In the rows, zero is written as 128.
Rotation paths and how fast each direction turns (degrees a step)
Each turn is a multiple of 5 degrees from 10 to 175, or 0.
Path 1:
[124 134 134 121 127 120 127 126 135 126 126 112 141 129 129]
[119 135 132 122 117 131 121 124 134 120 124 114 131 127 130]
[125 138 130 130 120 132 118 122 138 128 125 121 137 135 120]
[126 137 125 125 128 121 118 130 135 124 129 116 138 140 128]
[119 129 124 127 118 129 127 133 136 119 126 114 132 138 130]
[124 137 129 127 120 137 133 128 134 127 129 117 138 138 121]
[127 143 122 121 125 133 122 130 127 125 133 120 135 139 130]
[123 130 115 129 118 135 122 130 135 123 129 126 134 141 133]
[127 130 120 129 124 131 136 131 135 131 130 123 144 141 128]
[126 135 121 118 123 133 135 130 126 125 133 120 139 135 138]
[126 132 118 124 114 142 130 122 131 127 129 129 135 132 136]
[133 133 119 126 123 131 128 121 133 134 131 132 145 136 133]
[130 128 117 121 124 123 131 125 131 126 132 124 140 131 144]
[132 132 132 128 132 126 131 127 128 134 130 128 134 130 122]	125
[126 121 128 129 129 122 135 132 130 127 127 124 130 129 129]	85
Path 2:
[134 129 127 142 123 119 140 133 126 135 119 130 127 119 139]
[131 139 120 136 133 123 137 127 125 141 123 127 116 132 137]
[131 135 126 134 132 108 124 120 123 131 131 127 116 131 136]
[126 138 133 138 124 115 122 130 120 132 138 124 125 118 137]
[134 138 133 138 126 125 128 138 122 141 142 125 127 135 127]
[138 124 125 139 136 118 124 128 124 141 138 130 136 136 127]
[124 120 120 145 135 129 117 128 124 139 135 126 131 124 134]
[130 121 122 147 127 133 122 134 122 127 134 121 117 133 126]
[141 124 122 145 130 122 126 138 120 118 126 123 132 129 126]
[134 131 119 136 138 129 123 146 122 129 120 129 130 124 136]
[134 122 123 131 132 125 120 142 125 133 120 133 112 134 136]
[136 116 125 133 120 114 128 134 123 131 121 128 119 120 136]
[131 132 118 133 122 122 140 136 120 139 123 121 121 118 133]
[131 122 124 124 128 131 124 133 123 126 127 125 129 127 126]	25
[134 124 129 127 128 122 128 125 129 124 129 129 126 135 124]	125
[128 131 122 125 137 128 127 127 129 132 125 131 132 131 129]	90
Path 3:
[110 128 137 128 129 136 122 134 127 123 127 132 130 116 139]
[123 131 127 134 115 133 108 135 132 125 121 138 129 127 132]
[120 119 133 126 123 137 123 136 129 122 126 130 129 110 138]
[125 124 126 136 121 136 108 135 129 124 118 131 139 129 128]
[130 124 125 124 123 144 125 135 131 122 125 130 134 109 135]
[123 128 123 138 131 141 115 133 126 121 121 129 144 130 132]
[129 138 126 121 125 148 123 131 130 123 125 135 132 114 132]
[116 133 125 139 131 137 121 133 126 120 127 134 139 129 141]
[120 141 132 122 122 143 117 131 129 125 123 138 127 119 130]
[116 128 126 139 124 132 120 136 132 121 128 137 131 124 145]
[115 130 137 124 120 137 112 134 127 126 121 133 128 118 126]
[128 122 124 136 120 132 117 137 136 122 124 136 131 119 143]
[118 121 133 126 123 141 115 136 123 123 121 126 137 117 124]
[132 130 130 127 127 119 134 126 124 131 126 126 130 128 127]	0
[122 137 129 128 130 128 130 126 127 128 130 133 125 130 131]	40
[124 130 132 128 131 128 122 127 126 130 124 125 131 133 122]	155
[129 128 122 136 125 125 125 129 128 127 128 130 130 136 129]	175
Path 4:
[141 127 134 130 132 127 136 124 139 132 135 124 128 110 128]
[136 122 134 134 135 120 139 127 136 134 133 122 131 114 123]
[136 117 134 136 133 119 143 127 128 132 133 119 126 122 122]
[140 119 133 136 128 126 142 123 123 126 137 117 121 125 123]
[143 125 130 132 127 133 136 120 125 126 141 118 120 120 128]
[143 128 129 131 129 130 131 120 131 133 141 121 123 112 130]
[142 125 132 132 132 122 132 124 136 139 134 122 127 111 128]
[142 120 135 133 132 118 138 128 135 135 128 121 127 117 124]
[141 119 137 135 129 123 144 128 131 126 130 120 125 122 122]
[138 122 134 134 130 131 145 123 127 122 139 119 124 121 124]
[137 125 129 133 132 131 138 119 127 128 145 119 124 117 127]
[139 124 128 132 132 125 132 121 127 138 142 119 124 115 129]
[144 121 130 133 130 120 130 125 131 140 132 120 122 116 128]
[133 130 130 127 123 134 130 127 127 119 126 128 125 130 129]	70
[126 125 126 123 127 133 126 124 131 130 124 123 133 132 125]	0
Path 5:
[132 135 131 127 119 133 141 115 139 115 139 126 121 125 128]
[130 136 123 126 126 134 132 125 149 117 131 141 119 128 129]
[121 128 124 122 125 129 139 117 146 125 130 135 121 115 123]
[125 133 125 125 126 135 137 110 142 122 144 126 124 128 130]
[128 134 120 125 125 133 142 124 143 115 131 133 116 134 124]
[132 127 128 125 122 130 140 114 143 120 126 138 121 117 129]
[123 130 121 126 132 136 133 112 147 128 137 135 124 128 131]
[121 130 118 125 127 132 147 118 138 122 131 127 116 130 120]
[137 129 128 129 121 134 143 111 138 117 130 134 119 128 131]
[128 130 119 128 132 136 135 119 147 126 127 143 119 130 131]
[120 126 120 126 129 132 145 112 139 131 127 131 120 120 123]
[132 132 124 131 127 139 143 110 136 125 137 128 120 134 132]
[132 133 119 131 127 136 143 124 140 123 122 139 113 134 127]
[126 129 130 125 130 133 124 128 119 125 127 132 131 127 124]	0
[128 125 131 127 124 124 133 125 124 128 124 125 127 120 125]	135
[122 126 127 127 132 128 125 125 132 135 128 130 131 122 128]	95
Path 6:
[112 120 120 131 124 119 139 114 123 123 130 125 127 122 126]
[118 131 128 130 124 124 139 117 119 119 126 126 118 117 119]
[119 118 125 130 124 131 139 112 120 125 123 119 126 119 125]
[118 122 131 133 127 130 135 115 116 116 131 133 125 117 126]
[124 123 130 139 130 135 135 116 123 121 126 120 126 115 117]
[118 115 124 139 130 127 133 115 124 120 134 128 133 119 124]
[119 130 127 140 131 124 134 119 125 118 132 126 124 115 115]
[116 120 119 136 127 122 138 115 129 126 128 118 129 121 121]
[113 127 125 132 125 118 138 118 121 119 132 130 122 120 123]
[119 127 125 131 124 127 141 115 122 124 122 118 121 118 119]
[116 117 126 130 124 128 139 112 118 121 129 128 128 120 129]
[123 127 132 133 127 132 136 116 118 117 127 126 121 115 120]
[121 115 125 137 129 134 135 113 123 123 128 121 131 118 123]
[132 125 132 133 132 136 124 127 127 126 130 130 132 125 128]	45
[129 136 132 128 129 127 127 131 126 124 129 131 123 125 124]	145
Path 7:
[127 140 141 146 131 129 132 136 120 131 132 131 122 119 124]
[132 135 132 137 127 112 124 127 127 134 125 120 123 115 113]
[138 139 137 140 134 120 131 124 128 125 117 131 141 128 119]
[126 138 127 135 128 128 140 113 123 122 128 120 137 115 122]
[121 143 132 146 139 130 138 125 132 129 130 130 121 122 128]
[127 144 124 142 125 123 122 125 134 133 126 113 121 124 121]
[131 144 134 139 121 124 126 129 136 124 111 133 134 126 125]
[126 140 134 136 115 134 133 122 115 124 124 124 133 118 120]
[125 138 140 140 128 124 139 126 123 132 128 137 117 116 126]
[136 140 135 141 131 117 125 129 121 136 132 116 124 123 119]
[135 138 133 136 133 112 130 128 134 124 119 129 138 118 121]
[127 137 130 141 132 135 135 121 121 120 126 122 141 122 116]
[120 138 128 140 133 127 139 114 133 129 125 130 119 117 123]
[119 128 129 122 130 125 128 130 125 131 126 127 130 133 128]	0
[129 128 125 128 125 131 125 126 122 129 132 119 129 129 125]	170
Path 8:
[134 111 118 126 132 124 125 127 133 136 131 119 143 121 123]
[115 113 122 127 142 119 139 131 131 137 132 124 126 122 123]
[126 114 128 130 138 115 124 118 129 128 132 133 129 113 140]
[128 111 121 133 120 118 127 133 140 129 126 116 130 117 136]
[117 125 117 129 133 124 135 133 126 138 122 124 136 108 129]
[130 114 119 132 136 121 133 130 123 134 135 134 144 123 139]
[120 114 121 117 131 115 136 136 132 121 132 119 130 125 139]
[121 123 131 117 131 126 128 123 135 137 127 122 137 110 141]
[118 114 122 137 124 128 128 124 129 140 137 118 139 125 138]
[117 118 111 122 136 121 127 124 120 124 132 116 135 121 127]
[134 112 126 117 141 121 127 124 135 136 132 124 140 119 127]
[115 110 129 132 135 119 136 126 138 137 135 122 122 124 132]
[121 119 121 133 132 118 121 116 127 126 127 125 129 108 136]
[131 126 124 127 126 124 123 126 125 118 129 126 128 129 131]	110
[131 129 127 132 126 125 132 135 128 126 123 134 127 124 131]	35
[127 126 127 129 134 134 121 134 129 128 126 128 126 129 131]	0
Path 9:
[134 130 125 123 146 129 112 132 128 120 137 119 121 131 128]
[115 135 124 134 142 136 126 136 124 119 135 113 126 124 125]
[132 133 133 118 144 144 120 131 126 122 130 116 132 131 130]
[125 128 126 132 145 125 114 127 120 123 138 113 131 125 130]
[129 135 122 126 143 138 121 140 130 117 134 118 119 132 124]
[116 134 133 125 142 141 124 129 119 122 132 115 134 124 128]
[139 128 127 125 145 134 114 131 126 123 132 113 132 133 133]
[118 133 124 129 144 127 118 132 123 119 141 117 121 125 124]
[127 136 127 127 142 146 127 138 128 120 128 113 129 131 128]
[125 130 134 121 146 132 115 123 120 124 136 115 133 126 130]
[133 130 119 134 144 130 117 137 128 119 135 113 125 130 128]
[116 137 130 121 142 140 123 133 124 118 136 119 123 126 122]
[130 130 129 129 144 141 122 131 123 124 129 109 138 129 134]
[133 124 132 126 129 126 124 123 126 131 127 126 134 129 133]	110
[137 129 127 124 128 132 127 131 133 127 126 129 125 133 128]	170
Path 10:
[124 132 127 140 130 125 124 128 122 133 149 130 117 121 125]
[122 124 119 136 137 129 109 133 118 135 124 129 129 122 128]
[125 128 123 116 132 131 118 119 127 127 133 138 115 113 128]
[126 133 139 127 137 139 118 125 124 131 123 143 138 123 122]
[144 136 132 123 121 139 124 134 127 132 133 133 124 114 125]
[134 129 131 144 136 143 123 127 138 124 129 125 131 122 118]
[133 117 128 127 129 128 126 130 130 137 141 119 130 113 114]
[120 135 134 142 133 126 117 122 129 139 142 124 123 126 125]
[120 125 119 131 134 130 120 140 119 141 130 128 124 114 133]
[128 133 127 125 145 130 116 116 128 129 128 133 116 119 134]
[127 126 133 121 139 134 125 134 123 130 130 148 133 118 121]
[147 139 133 130 127 136 119 124 120 126 134 133 127 121 124]
[132 124 124 139 127 141 120 138 137 122 131 134 129 119 115]
[128 130 120 125 130 133 130 126 128 130 132 127 132 134 129]	0
[136 129 127 122 126 124 124 126 128 131 129 124 124 128 129]	155
[127 125 127 125 128 126 125 137 134 131 126 131 129 130 125]	170
Path 11:
[136 115 123 138 131 135 116 131 122 117 131 123 123 137 136]
[139 117 126 139 118 134 118 128 124 129 135 119 115 129 125]
[137 119 141 132 130 131 117 134 128 136 134 128 112 125 121]
[127 130 139 123 134 124 114 131 125 133 144 123 117 119 130]
[127 131 135 131 135 134 116 124 129 137 139 129 130 111 141]
[120 120 126 136 140 135 115 132 124 126 128 134 130 118 143]
[119 118 116 143 124 131 115 134 123 126 132 124 133 120 132]
[127 115 127 143 122 137 120 142 128 134 131 127 133 126 117]
[122 123 137 131 128 133 120 147 124 129 140 122 127 134 118]
[125 133 141 130 125 139 128 135 126 135 146 115 128 128 130]
[125 129 142 135 140 140 135 135 128 132 135 124 123 125 142]
[122 125 126 141 133 126 134 136 124 122 135 121 119 119 145]
[132 119 123 148 125 123 134 137 134 131 134 129 127 115 135]
[126 123 130 124 124 130 129 127 126 133 132 129 124 135 126]	55
[132 128 129 132 124 133 130 124 132 135 127 129 132 125 127]	135
[126 129 129 131 127 126 138 134 130 127 130 127 131 131 130]	20
Path 12:
[118 119 117 124 130 121 129 129 129 135 128 124 144 122 130]
[119 131 132 125 123 120 123 129 124 129 124 118 148 125 126]
[125 132 137 127 115 119 122 132 130 126 114 130 138 127 134]
[131 121 126 129 120 123 128 129 136 135 115 138 137 133 140]
[138 119 119 130 127 122 127 127 132 136 128 132 146 134 127]
[135 123 126 132 121 117 122 135 126 126 133 128 144 122 118]
[123 119 130 138 115 123 122 138 130 125 125 126 134 116 129]
[121 117 129 139 120 133 124 126 134 132 118 121 137 127 136]
[133 122 134 135 126 130 121 117 131 127 120 125 144 137 126]
[139 120 134 134 123 122 118 125 126 121 124 140 136 131 122]
[132 110 120 136 123 125 121 130 125 125 126 140 128 121 129]
[122 112 115 135 129 129 123 122 126 128 128 124 136 120 126]
[119 123 131 133 129 126 119 117 124 122 124 120 140 122 119]
[124 122 131 130 129 128 131 131 129 133 128 134 125 126 132]	100
[136 127 125 126 129 127 129 127 128 129 128 136 127 133 128]	65
[130 130 132 128 124 127 124 134 119 126 128 130 126 128 129]	95
Path 13:
[131 133 134 120 122 136 130 139 139 136 142 118 129 120 121]
[128 139 131 114 123 141 129 133 139 136 141 119 125 124 132]
[124 140 135 107 125 137 123 128 130 135 140 119 127 129 129]
[124 132 140 110 124 129 122 131 129 136 142 119 130 129 120]
[129 125 140 116 124 130 125 135 139 137 143 118 129 125 116]
[133 130 136 117 126 140 127 134 144 138 139 120 127 121 124]
[130 140 134 113 127 143 126 132 133 136 137 119 130 120 128]
[124 141 134 112 121 134 125 133 126 136 142 118 132 125 124]
[124 132 136 114 120 127 126 135 133 135 147 118 127 130 122]
[129 126 138 114 125 132 125 132 143 137 143 120 124 129 123]
[132 130 140 112 131 140 122 129 139 138 137 120 129 123 124]
[129 137 138 114 127 140 124 133 130 136 138 119 134 119 120]
[127 138 133 117 120 133 129 139 130 136 143 117 131 122 121]
[124 124 130 124 128 122 125 124 128 128 130 129 125 136 129]	65
[128 124 126 133 124 124 132 133 134 128 132 127 126 128 126]	85
Path 14:
[128 116 132 120 133 135 126 129 123 112 135 125 116 133 127]
[127 124 122 116 139 136 121 126 137 123 124 135 118 137 121]
[131 120 126 120 135 135 129 129 142 122 136 129 116 124 138]
[129 124 125 114 125 126 121 127 140 134 122 123 111 129 129]
[130 111 139 119 117 136 126 130 132 126 131 125 118 128 132]
[125 123 138 109 127 134 119 129 135 131 123 129 128 139 125]
[129 120 142 112 136 131 128 126 129 125 141 130 126 128 135]
[123 127 131 109 138 122 122 127 127 124 129 122 117 132 121]
[130 113 129 119 133 134 130 129 126 116 135 130 114 126 122]
[127 125 121 112 133 136 127 131 141 120 121 131 120 136 124]
[136 119 127 117 129 136 130 125 138 127 134 133 115 127 140]
[127 126 130 113 124 128 119 127 137 129 122 119 114 135 136]
[130 111 140 121 123 136 118 126 128 129 133 128 117 131 130]
[125 127 136 124 126 125 128 129 127 132 130 127 134 125 124]	45
[123 127 127 132 136 128 124 128 130 126 132 128 127 124 123]	55
[133 122 130 131 128 130 130 125 125 129 134 133 126 124 130]	175
